Named moves, each a turn or a mirror, and the order they were made in; the first pair answered
z_803:
-7.9	3.4	-1.8	-1.3	-17.1	16.3	0.2	0.3	-2.7	-18.0	-14.4	15.2	-9.5	27.0	16.6	6.9	-3.9	-28.6	25.3	35.6	-8.5	7.4	-19.3	14.6 => 5.2	17.3	15.1	-2.6	11.1	-20.1	-27.8	-14.2	0.0	5.2	-13.7	-29.3	10.8	-12.9	-4.8	20.4	5.9	-6.0	16.6	-2.8	-17.3	21.4	-15.6	30.5
18.8	8.0	10.2	1.4	-11.1	-23.5	-15.3	8.8	5.3	2.1	7.7	-18.1	3.0	-15.5	1.2	2.3	2.1	16.3	12.6	24.6	12.3	20.4	17.4	-14.4 => 13.8	3.0	2.5	-2.9	-20.4	-8.5	-6.3	13.7	5.4	-1.5	7.4	-4.5	-3.0	-1.7	8.7	1.9	-1.4	4.7	14.1	40.4	17.2	14.7	15.8	-19.5
-7.5	-5.1	4.0	-4.8	7.4	-13.8	1.1	-19.9	1.8	2.7	6.5	-14.0	-6.4	-5.2	1.3	13.3	-5.1	15.7	-1.5	-17.5	-5.7	2.2	2.4	-7.9 => -13.0	-8.5	-2.5	-7.4	-4.8	3.3	11.9	-13.4	-2.0	-7.4	6.4	6.9	-18.7	11.9	14.1	6.9	-8.4	5.5	4.4	4.3	-3.2	-2.5	1.6	-15.9
-5.0	15.0	-3.4	0.4	5.1	-14.2	-14.5	4.1	9.9	-3.9	7.7	-27.8	5.3	-5.1	-10.0	-10.6	8.9	6.2	-2.5	-3.3	1.5	7.7	5.0	5.1 => -9.8	7.9	-9.5	1.6	-11.4	6.9	-0.8	10.1	4.5	-14.5	8.4	-1.6	-5.2	18.6	3.4	-18.4	3.2	-7.0	2.1	19.6	5.2	2.8	2.7	-6.7
z_75:
8.9	-29.3	13.1	-0.6	-10.9	2.2	26.2	-3.0	-19.0	1.3	13.4	43.7	-17.2	4.5	-6.5	20.2	-12.1	36.5	-19.0	-0.2	2.7	-5.7	22.7	-37.9 => 4.7	-25.1	7.3	-0.6	8.1	1.8	17.0	-20.8	-1.9	-7.2	-2.3	15.9	0.3	-8.2	-7.3	26.2	-6.7	9.8	9.3	-43.3	-16.8	-47.4	-15.9	-30.6
-21.1	12.4	2.9	4.5	-4.2	-22.7	9.3	-2.8	6.9	3.0	-6.8	-14.2	-3.8	-0.7	22.5	12.6	1.4	14.5	2.5	9.0	-18.3	19.8	-3.3	-9.3 => -16.9	11.7	-2.1	5.8	8.4	-20.4	2.6	4.3	11.9	9.6	-1.9	-37.8	11.5	-15.0	10.2	-2.4	4.6	11.5	-2.0	-12.2	-12.5	-0.1	-1.2	-2.8
-19.3	29.4	-13.4	-2.3	-2.8	-12.6	-13.7	-17.4	-16.4	9.2	0.3	-14.3	16.9	0.3	28.3	9.3	22.0	14.8	12.1	9.0	-21.5	5.9	-1.5	-1.0 => -9.5	29.2	-12.8	0.3	5.9	-8.5	-17.4	-4.9	-17.9	13.5	6.7	-24.5	24.3	-7.5	17.7	-5.6	24.7	17.5	-1.5	3.0	-12.2	3.9	9.3	2.7
z_145:
10.2	-7.3	-0.3	-7.1	8.1	2.9	-18.0	-3.2	10.9	4.1	-16.7	1.6	12.2	0.8	-10.9	-7.2	0.1	-13.2	13.3	-14.6	-8.0	-37.4	-18.1	8.6 => 12.4	-11.3	5.9	-6.7	8.9	2.5	-13.4	-7.8	11.4	6.3	-18.1	9.4	6.0	4.0	-11.5	0.1	-1.6	-8.0	13.9	-11.8	-8.8	-37.9	-16.0	5.8
1.8	-13.8	-12.1	8.9	4.6	25.8	-4.8	-1.0	6.8	-9.8	19.6	15.0	5.1	7.0	2.3	-5.1	12.3	-3.1	-2.6	19.1	13.6	5.4	6.2	-22.3 => 1.7	-11.9	-9.0	9.0	7.7	25.3	-7.7	3.4	8.1	-9.3	17.5	10.8	6.6	4.5	1.4	-9.5	15.3	-5.5	-3.1	20.1	13.5	5.0	5.1	-18.2
-2.4	-10.5	8.9	-12.7	1.7	2.3	2.3	-32.3	-9.0	-1.0	-17.2	22.3	-16.4	0.6	2.1	13.6	-15.1	15.8	13.2	-1.7	-12.9	14.5	-18.0	0.1 => -20.9	1.1	-1.3	-7.8	1.0	1.1	9.1	-31.6	-3.1	-4.3	0.9	9.2	-17.3	-7.5	13.0	10.2	-10.6	10.4	7.3	-18.9	-11.8	8.8	-21.5	-17.0
z_496:
-33.7	22.1	10.4	7.6	-12.5	-9.6	10.9	-22.7	-17.6	-9.0	6.0	-14.9	-20.9	0.8	33.2	22.4	5.6	0.3	-14.4	23.1	3.7	46.9	-10.8	-12.7 => 28.0	-33.3	21.9	-0.7	9.8	8.8	17.2	-13.0	-10.4	22.1	-18.6	14.0	-8.8	-14.4	-24.4	-2.6	-10.8	29.6	-35.6	-10.1	22.9	-12.8	20.1	3.3
0.6	4.0	0.8	-0.1	1.4	1.5	-2.5	-5.0	4.1	-8.8	-6.3	2.9	-8.7	-10.8	15.7	4.3	-0.6	-11.8	7.2	3.3	-7.0	-8.0	-10.3	4.8 => 4.0	-4.0	5.8	-2.1	4.2	-0.4	0.3	-10.5	5.6	-4.7	-7.1	10.0	-11.1	-13.7	7.6	9.9	-3.6	1.1	3.8	-3.9	-10.6	-5.4	-5.2	5.6
14.4	-7.5	-26.3	3.2	9.2	1.1	0.1	-0.5	-3.3	-1.7	6.9	-4.3	14.0	-11.9	-20.7	14.8	5.0	11.5	-20.4	-13.9	2.3	-29.1	6.4	-9.3 => -10.0	16.9	-36.7	6.2	-1.1	2.1	-4.7	4.2	-6.7	-17.2	14.0	-21.8	14.4	-1.0	2.5	14.7	13.3	-11.4	-9.8	2.8	-2.7	-15.4	-9.0	-10.4
-23.6	4.9	-5.6	0.6	-11.1	-11.4	4.7	-8.9	1.1	-6.1	41.4	1.0	-21.4	1.6	10.3	16.9	2.5	-7.2	8.5	-5.7	-12.8	12.8	-10.3	-9.0 => 12.6	-29.6	1.6	-4.2	1.5	-2.2	8.5	-4.9	1.8	11.6	30.3	18.5	-14.6	-7.8	-21.7	4.5	-3.6	11.8	-3.6	-22.8	-1.1	-18.9	5.6	-1.0
Then:
(2 to 4 moves a pair)
9.8	5.2	-0.1	9.1	3.6	-25.7	0.5	-0.3	-1.7	8.2	20.9	-13.9	0.3	-32.5	-1.9	-4.6	-5.8	35.6	-23.3	-9.2	12.8	27.8	23.9	-11.2 => -8.2	-10.4	-20.6	2.7	-8.9	9.7	16.8	-12.4	11.2	-26.9	-5.6	21.6	-9.0	-0.9	20.5	0.6	-15.5	-19.3	21.4	-4.0	-5.7	-27.7	-22.4	-19.5 | z_803 then z_496 then z_75
13.4	-15.9	-6.3	-2.9	2.2	10.9	13.8	-3.6	-4.3	-1.8	2.8	20.2	-6.6	18.4	-3.2	4.0	-17.5	-1.0	1.3	1.1	9.9	-16.8	6.7	-11.7 => 4.3	-1.8	-16.0	0.3	0.2	14.0	9.1	-1.5	-2.4	-12.6	-0.3	3.1	-1.8	24.0	8.0	-4.4	-15.0	-19.6	6.9	8.7	8.2	-15.0	-1.9	-7.9 | z_496 then z_803 then z_496 then z_803
2.3	-42.3	8.1	-7.4	-18.4	8.0	9.8	25.6	20.5	-16.1	-19.6	38.8	-7.8	-5.8	0.5	-6.9	-18.3	-4.2	11.9	8.7	-5.5	-15.8	0.5	-21.8 => -26.8	-11.1	8.8	-1.5	-25.6	-9.6	1.5	14.7	17.2	-28.0	-8.7	21.8	-10.9	-7.8	28.0	9.3	-15.7	-9.0	18.0	18.0	-19.1	21.0	-11.2	-28.8 | z_803 then z_496 then z_496 then z_803
-2.9	-13.3	8.2	-7.1	-5.7	-2.7	20.8	-3.1	6.2	8.3	4.3	25.4	-14.3	-7.7	-16.0	14.8	-10.5	4.5	19.7	-30.3	-1.9	-13.2	-4.3	-6.6 => -4.7	14.9	8.1	-3.5	-11.3	-8.0	4.4	20.6	-7.2	18.7	23.7	-10.5	-3.2	-13.6	-13.5	-7.0	2.8	10.5	-3.4	-13.8	17.4	24.4	19.7	0.2 | z_496 then z_803 then z_496 then z_75
-14.1	-4.0	-2.7	6.4	12.2	-9.1	1.1	-18.9	-4.8	-16.2	-13.1	4.3	-8.6	-3.1	6.1	15.3	-5.4	2.2	9.9	-8.8	-13.9	11.7	-18.7	2.1 => 5.0	-17.5	5.2	2.1	17.2	-2.3	3.5	-14.9	-7.1	-7.4	-19.5	15.7	-7.5	-4.6	-11.5	10.3	-8.6	13.5	2.9	-9.8	-7.2	1.9	-6.3	10.4 | z_496 then z_75 then z_75 then z_803
-6.9	1.3	2.4	5.4	15.6	0.2	5.7	4.4	10.5	3.9	17.2	-11.0	2.1	-29.0	-0.9	-5.5	1.9	6.4	-11.5	-38.4	2.4	-20.3	5.8	-16.0 => 2.9	-10.6	-10.3	0.5	7.8	19.9	11.0	13.9	7.1	-5.4	0.5	8.9	2.2	-4.8	-4.7	-19.3	-2.7	-18.7	2.2	-18.7	7.4	-40.8	-1.1	-8.8 | z_75 then z_496 then z_75 then z_75
-7.6	14.6	15.3	-0.9	3.7	-26.5	-3.7	-27.8	2.3	-1.0	17.3	-2.8	-12.2	-17.1	14.9	17.7	9.9	32.9	-9.4	-2.0	-8.3	30.6	1.4	-12.8 => 33.3	-16.6	8.6	-4.7	0.1	6.5	-1.2	8.3	0.0	8.0	4.2	23.2	-6.0	-1.2	-14.4	-24.6	2.6	28.9	-23.1	15.7	16.3	-4.6	26.4	-0.3 | z_496 then z_75 then z_75 then z_75
-11.0	14.3	-5.6	5.4	20.0	-10.0	-9.1	-22.3	11.1	8.4	-15.3	-20.9	15.1	-40.6	1.7	2.9	0.1	-7.6	19.4	-49.1	-11.9	-40.9	-7.4	-4.7 => -8.7	17.5	-15.0	1.7	17.1	-0.9	-16.3	-5.5	7.8	1.1	-16.2	-31.7	21.4	-31.5	2.2	-11.3	4.6	-27.6	20.0	-40.8	-5.5	-43.5	-8.2	1.2 | z_803 then z_145 then z_803
1.2	5.0	23.9	-22.5	-1.6	-10.2	-0.2	19.3	-3.0	16.3	-10.2	-36.7	8.7	-24.1	-6.3	6.2	-3.7	1.5	11.7	1.1	-4.6	26.1	-15.4	31.4 => 7.6	-29.2	13.3	-22.2	-15.3	22.3	36.9	27.8	-0.5	13.3	-5.1	10.4	-8.9	-12.9	-5.4	-10.8	-15.5	1.3	-0.6	1.2	11.0	-20.6	-2.9	2.5 | z_803 then z_496 then z_145 then z_496
-7.2	-1.3	9.2	6.5	-8.0	-9.0	8.1	10.1	-10.0	-1.9	13.8	11.3	-12.1	7.6	-11.8	8.0	-1.3	-4.1	-7.6	-1.9	15.9	6.7	10.1	-11.9 => -3.8	4.5	14.1	3.0	2.7	-23.4	-5.8	-0.3	-6.5	1.3	1.7	-7.4	0.3	2.5	-19.8	16.0	2.2	-3.5	-0.2	-11.1	1.8	13.0	2.5	2.7 | z_803 then z_496 then z_75 then z_803
19.0	-10.5	7.4	-13.2	4.6	6.1	-17.3	-13.3	-1.7	-10.2	-45.4	8.7	7.7	15.4	-7.6	4.4	-7.6	-24.0	33.1	19.8	-20.0	-3.2	-17.2	37.4 => 25.5	4.1	9.5	-8.0	7.6	-1.0	-30.5	-2.3	-8.7	-0.4	-38.4	-12.7	13.7	11.5	-12.1	-1.0	2.0	-15.9	19.1	26.2	-11.9	21.3	-2.0	45.5 | z_75 then z_75 then z_803 then z_496
-0.7	-14.5	3.7	-2.2	0.9	1.5	5.4	-1.1	0.5	22.5	17.6	-10.4	10.6	-15.0	-18.1	-18.1	15.7	21.2	-21.5	-12.9	18.0	-38.0	3.9	-19.9 => -6.3	-23.2	9.0	-8.4	-15.1	2.1	21.2	-15.2	-8.4	12.9	7.9	31.0	-13.4	8.5	0.0	5.7	1.6	29.9	-9.6	17.5	7.6	-17.0	-1.8	-28.3 | z_75 then z_496 then z_496 then z_496
-6.5	22.7	-6.0	-1.3	-18.2	18.4	2.2	37.5	7.9	-8.1	19.6	-1.6	-9.1	8.3	7.0	-49.5	14.6	-20.7	-13.7	26.7	17.8	15.8	6.5	-5.4 => 25.6	-15.1	12.1	-5.1	12.1	6.7	6.0	18.5	14.0	15.8	10.0	9.8	-3.3	-22.4	-31.9	-33.8	5.1	15.1	-24.9	-25.1	13.1	-20.2	19.0	0.0 | z_75 then z_75 then z_496 then z_496
24.8	-24.5	3.9	1.1	5.2	-4.3	-1.6	16.4	-10.1	17.4	3.7	12.9	-2.6	2.0	-23.6	-12.0	8.0	13.7	-12.9	19.3	8.3	1.5	29.6	18.0 => 0.4	8.4	-11.9	5.2	9.0	-6.3	-19.4	14.6	-3.1	0.6	3.8	-30.4	15.3	4.2	-0.7	-12.0	22.9	-25.0	7.5	12.5	-2.0	4.1	-2.7	23.9 | z_75 then z_803 then z_75 then z_496
-38.9	-10.8	-5.1	29.1	-23.9	-2.4	19.0	2.4	-16.7	-9.0	17.1	5.3	-16.5	-12.8	8.2	17.5	1.8	11.0	22.1	5.6	-6.2	28.5	-1.2	-11.1 => -3.8	-40.0	4.3	19.3	-3.9	-4.2	12.0	-4.8	-8.6	6.3	-5.7	7.4	-2.6	-30.0	-30.1	15.6	-3.1	22.2	22.8	-29.3	-6.8	-8.4	1.1	10.1 | z_496 then z_75 then z_803
10.7	-15.7	14.2	-1.7	7.6	-19.3	5.6	-16.2	-2.9	-1.7	-20.5	35.3	-0.2	17.9	-21.2	32.1	-12.1	13.4	10.2	15.5	-21.4	44.0	0.5	2.6 => 13.6	15.2	-6.3	3.7	13.4	-10.9	-25.0	20.7	-0.1	-1.8	-7.8	-31.5	33.0	15.1	-24.3	-16.3	12.7	-24.2	0.1	10.9	0.1	40.6	4.7	23.0 | z_496 then z_803 then z_496 then z_75
8.7	-4.2	11.3	-2.0	-28.1	-20.7	-27.5	14.0	-5.6	-11.6	-1.7	2.9	-10.1	11.4	23.9	2.4	22.7	-7.8	-28.6	17.8	4.3	16.2	10.1	7.3 => 12.6	-20.9	17.5	-6.4	-24.5	-23.8	-20.4	0.4	-5.0	-13.3	-11.0	23.8	-17.6	11.9	17.4	20.2	15.4	0.5	-16.7	10.8	-6.6	6.6	5.8	4.8 | z_496 then z_75 then z_75 then z_75
